In the data rows, the value 128 means zero.
Here are some numbered points:
[103 109 145 174 102 162 152 126 127 106  90] 0
[ 69 108 140 255  57 189 209 169 125  82  44] 1
[138 161 142 118 125 126 118 129 115 115 131] 2
[112 116 166 140 125 128  83 105 140 114 105] 3
[ 63  93 123 183 132 106 115 196 122 110 205] 4
[166  58 158 153 146 118  95  49  67  50 127] 5
[136 104 191 113 114 182 163 120 142 134  96] 6
[115 132 120 124 128 160 149 120 124 139 137] 7
[108 162 109 166 143 161 105  80  59  75 140] 8
[ 66 144 221 190 122 209 123  29 121  57  85] 9
[124 155 126  63 100 148 122 178 131  78 125] 10
[159 208  96 164 111 117 104 112 157 115  59] 11
[146  54 154 140 193 149 106 106 119 146 134] 12
[210  94 114 127 183  76  92  48 135 148 106] 13
[131 147 110 123 127 124 155 119 138 146 108] 14
[194 108 125 109 117  92 115 156 120  91 153] 15
[156  93 131 145 155 115 108  93 161 145  80] 16
Which five points above are nearest to each new point by angle? Their numbers follow each, smallest number first.
[ 59 116 171 152 102 121 128 198 187 148 135] 0 1 3 4 6
[124 118 151 138 129 110 134 106 123  91 155] 4 5 8 9 15
[147 200  49  70  65 153 251 125 112 119 119] 1 7 10 11 14
[122 157 129  61  98 147 170 150 130 122 134] 2 6 7 10 14
[  0  98  71 209 142 154 167 251 156 158 255] 0 1 4 7 10
[207 211   0 128 164   0  28  31 180 255 233] 11 13 14 15 16
[ 99 163 158 143 121 162 211 158 110 154 168] 0 1 4 6 7
[142 129  94 123 141  46 101 146 141 197 146] 4 13 14 15 16
[142 109 134 101 144 119 118 133 129 107 153] 5 10 12 13 15
[ 84 202  65  89 141  95 143 118 142 160 124] 2 7 10 11 14
[170 134  86  53 128  91 104 133 128 100 172] 2 5 10 13 15
[121 120 124 125 125 146 142 131 121 138 139] 0 1 4 6 7
[ 92 175 115 139 154 123 147 102 120 138 102] 7 8 9 11 14
[109  76 140  91  88 155 151 147 156 147 115] 0 1 6 7 10
[146 142 147 119 127 140 110 124 117 125 117] 2 3 6 9 11
[144 106 131 101 146 112 124 134 141 104 143] 5 10 12 13 15
[115 174 122  12  75 138 199 166 134 132 148] 2 6 7 10 14
[133 118 154 128 121  99 138 154 137 154 204] 2 4 7 12 15
[177  85 109 172 106  79 120  82 203 171  66] 3 11 13 14 16
[135  93 138 178 121 131 122  84 113 122 117] 0 5 9 12 16
[124 155 139 126 127 121 121 145 114 127 153] 2 4 8 10 15
[141 109 114 143 123 107 130  88 156 140  95] 3 11 13 14 16
[143  92 171 114 117 175 142 114 136 107 108] 0 5 6 9 12
